(in the rows, 128 means zero)
One turn or mirror swaps these rows in pairs. Which row does each one swap with?
The rows were stretched afterwards, more along some directions than others.
k67: [127 138 124 140 143 110 103 132  94  94 126 152 109 123 128 107 111 158
 147 129]
k661: [122 116 125 123 125 129 142 137 161 116 137 148 105 110 172 130 116 132
 136 136]
k986: [134 136 108 135 125 144  92 126 167 131  93 148 118 119 132 134 144 143
 122  92]
k204: [115 147 127 140 124 111 118 157 151 113 102 176 119 111 191 136 139 148
 140 110]
k876: [142 149 150 125 152 148 102 139 131 128  91 139 123 132 117 140 118 155
 128 105]
k85: [129 108 121 126 132 130 144 140 157 107 140 150  91 103 157 134 112 127
 143 140]
k142: [128 142 114 133 121 138 115 129 177 127  90 160 122 114 162 128 146 153
 140 100]
k8: [135 138 105 137 115 133  95 130 174 122 104 151 124 110 155 134 139 132
 134 101]
k599: [100 139 132 128 146  98 141 157 128 115 119 179 119 108 176 116 130 140
 137 129]
k780: [132 131 110 134 118 140  97 119 171 133 102 140 123 116 130 134 140 132
 122  97]
k271: [108 135 125 142 144 110 120 149 131 140 107 137 135 117 117 136 137 138
 109 108]
k216: [113 148 126 127 120 155 136 119 170 133  91 128  92 117 124 117 114 141
 133 133]
k778: [ 94 126 121 158 158 101 128 156 114 119 117 152 103 119 132 138 127 147
 114 108]
k680: [145 119 137 126 159 140 100 127 131 112 130 129  94 120 104 137 119 110
 122 127]
k812: [159 106 112 149 129 110 114 146 104 112 148 168 119 113 120 150 124 118
 136 122]
k548: [126 146 123 132 122 122 107 150 163 121  90 174 114 113 181 124 139 157
 136 102]
k494: [152 115 133 106 125 138 129 130 173 135 128 146 135 110 150 152 142 102
 127 119]
k775: [135 111 109 133 121 125 119 115 154  98 135 133 108 112 113  91 108 116
 130 137]
k692: [121 143 145 114 136 127 133 136 157 150 103 136 152 119 131 137 147 123
 120 112]
k451: [139 126 114 134 129 154 137 115 146  85 127 130  55 123 125 141 120 135
 151 126]
k598: [120 147 133 117 133 123 129 143 150 144 113 142 151 118 141 138 150 117
 120 115]
k546: [127 157 126 141 133 134 106 141 122 136  92 139 113 134 122 157 127 170
 126  97]
k521: [124 125 117 162 140 119 123 152 119  81 129 152  64 121 141 147 126 147
 139 114]
k312: [100 133 125 152 152 104 124 156 122 127 116 148 119 118 128 134 137 132
 116 111]
k206: [ 99 130 133 132 139  97 154 147 129 117 124 167 118 104 165 119 124 128
 137 139]
k264: [135 120 141 133 135 129 129 134 148 109 115 135 130 116 127  92  97 124
 139 136]
k792: [100 131 118 156 150 106 119 159 122 119 119 145 106 113 129 131 127 138
 114 117]
k395: [142 109 102 158 108 124 129 143 154 139 119 153 112  99 127 136 113 124
 120 116]
k420: [152 127 117 136 134 109 106 133  98  93 140 163 109 121 130 129 120 144
 147 123]
k35: [138 136 124 119 128 160 129 110 153  94 125 135  59 124 124 125 118 127
 153 135]
k915: [135 124 111 149 139 147 126 118 144  89 122 139  56 125 120 133 124 145
 150 117]
k774: [105 121 116 165 148 103 121 158 114 112 126 147  96 119 129 134 128 139
 118 116]
k456: [138 108 105 137 121 120 118 116 158 103 134 136 111 109 113  95 112 121
 130 131]
k359: [140 133 126 122 128 156 134 107 154  93 127 138  66 129 126 126 121 129
 159 130]
k279: [132 119 130 130 156 119 124 131 110 107 143 147  81 111 111 128 118 104
 131 145]
k339: [108 116 117 165 147 109 126 155 118 103 127 150  75 118 135 136 126 145
 124 117]
k909: [121 118 129 133 160 114 132 129 105 107 138 143  86 113 106 132 114 106
 132 140]
k538: [130 144 145 108 129 129 134 135 161 147 111 137 153 120 132 142 147 121
 128 116]
k5: [118 112 116 138 150 122  96 148 146 116 110 144 112 106 138 118 110 148
 113 113]
k483: [133 119 118 154 133 130 129 134 133  88 129 146  57 128 134 139 122 148
 143 113]
k174: [138 106 100 147 114 121 115 116 152 111 137 136 115 108 108 111 121 115
 128 125]
k631: [135 151 136 139 136 135 111 143 118 129 100 127 126 134 124 150 123 158
 133 107]
k582: [144 100  99 159 111 121 131 150 148 139 131 147 123 101 129 144 120 117
 117 118]
k403: [111 136 115 132 119 146 140 120 174 144  91 132  94 113 130 123 115 145
 120 127]
k439: [132 153 155 128 144 143 111 141 130 127  93 137 140 140 123 131 123 150
 129 110]
k924: [160 115 109 147 128 105 111 143  94 102 149 159 112 111 132 147 120 128
 147 126]
k621: [103 142 139 128 132 107 138 156 151 121 105 173 122 110 189 114 135 146
 141 125]
k539: [148 127 141 100 128 138 133 130 164 138 123 145 139 112 145 146 142 110
 133 124]
k851: [114 130 135 127 145 107 146 136 115 110 137 158  97 110 142 119 117 118
 141 151]
k856: [149 118 140 117 157 148 103 128 145 106 127 130  93 120 115 132 117 109
 126 128]
k693: [118 115 124 138 146 127  97 145 158 124 107 143 132 109 151 119 120 145
 107 111]
k822: [112 133 110 134 111 142 136 123 175 145  97 132 103 112 127 128 115 133
 118 124]
k130: [117 147 110 152 122 124 120 144 117 140 107 141 110 124 126 160 130 169
 131 104]
k254: [100 138 139 128 137 103 151 152 135 119 112 170 120 111 176 116 130 139
 141 134]
k776: [144 122 134 138 125 132 126 130 155 107 116 136 125 115 119  93 100 128
 137 127]
k217: [102 134 138 129 148 103 153 147 120 115 125 167 108 110 157 120 130 125
 139 139]
k940: [170 109 118 137 128 118 111 139 118 112 151 164 126 113 130 152 129 119
 137 116]
k397: [132 118 132 132 161 123 112 128 105 108 136 144  83 116 105 131 117 113
 121 140]

Swapped with k915: k142
Swapped with k206: k792
Swapped with k621: k339
Swapped with k546: k420
Swapped with k940: k876
Swapped with k217: k312

One turn or mirror swaps these rows in pairs. Which row does each one swap with?
The rows were stretched afterwards, more along some directions than others.
k944: [121 122 121 124 126 125 127 137 138 158 118 111 123 104 140 128]
k160: [117 121 121 133 140 128 125 138 127 135 138 136 148 147 117 114]
k516: [140 131 168 119 128 110 136 136 129 100 128 142 123 132 125 125]
k824: [129 127 124 120 136 122 131 122 138 165 106 108 107 125 140 133]
k334: [120 119 143 118 123 111 120 147 145 110 130 131 143 108 138 126]
k360: [108 120 125 112 125 124 149 109 125 158 108 118 150 115 143 124]
k172: [145 140 160 135 116 108 125 120 138 123 123 119 139 124 135 126]
k144: [161 151 150 136 106 133 127 130 138 116 125 134 123 148 137 127]
k223: [143 155 142 122 131 119 122 129 136 118 119 118 130 117 128 131]
k222: [114 136 118 133 146 141 132 133 113 163 111 129 143 150 128 123]
k885: [161 138 162 142 112  97 123 145 150  94 145 130 117 136 137 133]
k117: [140 131 137 153 116 114 122 157 145 116 146 121 104 155 147 140]
k764: [138 151 147 145 133 122 128 140 128 111 127 136 141 161 127 130]
k277: [151 157 161 133 124 111 138 148 121 102 136 123 124 121 141 137]
k335: [109 121 137 128 143 128 128 137 122 153 115 129 145 137 135 122]
k644: [121 105 131 126 137 134 128 125 136 138 124 135 117 129 114 119]
k191: [144 136 161 146 108 102 127 137 144 130 139 122 118 135 146 131]
k551: [151 148 131 146 135 121 136 141 121 130 139 125  90 160 123 131]
k867: [126 135 122 122 134 129 147 129 119 166 125 117 123 143 139 136]
k409: [116 121 144 121 104 108 124 125 139 138 123 127 129 120 153 131]
k219: [133 134 142 135 114 116 125 118 136 120 127 122  92 136 133 128]
k436: [119 125 124 141 131 124 137 128 116 137 147 118 140 150 131 132]
k898: [121 131 116 130 150 128 149 158 116 132 138 132 141 153 134 134]
k426: [129 159 122 113 122 138 136 125 127 137 105 125 129 129 133 116]
k33: [155 152 129 134 143 129 127 132 126 138 122 128 100 135 126 127]
k479: [144 149 117 128 130 136 135 146 131 131 129 119 113 156 133 123]
k901: [134 142 139 125 137 124 134 146 131 141 107 125 132 110 144 134]
k941: [109 122 123 140 125 121 144 141 120 157 135 121 135 140 147 133]
k918: [119 146 142 116 107 137 140 103 126 151 101 123 146 113 145 127]
k195: [117 116 118 135 129 130 125 115 133 133 135 124 109 138 124 127]
k963: [132 132 113 119 116 127 125 118 152 140 109  91 104 113 139 128]
k346: [132 147 167 127 114  96 130 148 141  99 139 129 132 120 132 127]
k157: [117 135  98 116 125 142 133 121 130 143 113 117 129 130 131 126]
k12: [134 136 150 139 126 107 134 158 123  89 156 141 152 148 131 128]
k274: [134 154 166 141 123 116 127 134 133 105 126 139 160 146 136 129]
k801: [120 122 135 115 134 115 134 132 131 107 140 128 135 127 123 136]

Swapped with k274: k335
Swapped with k918: k516
Swapped with k409: k346

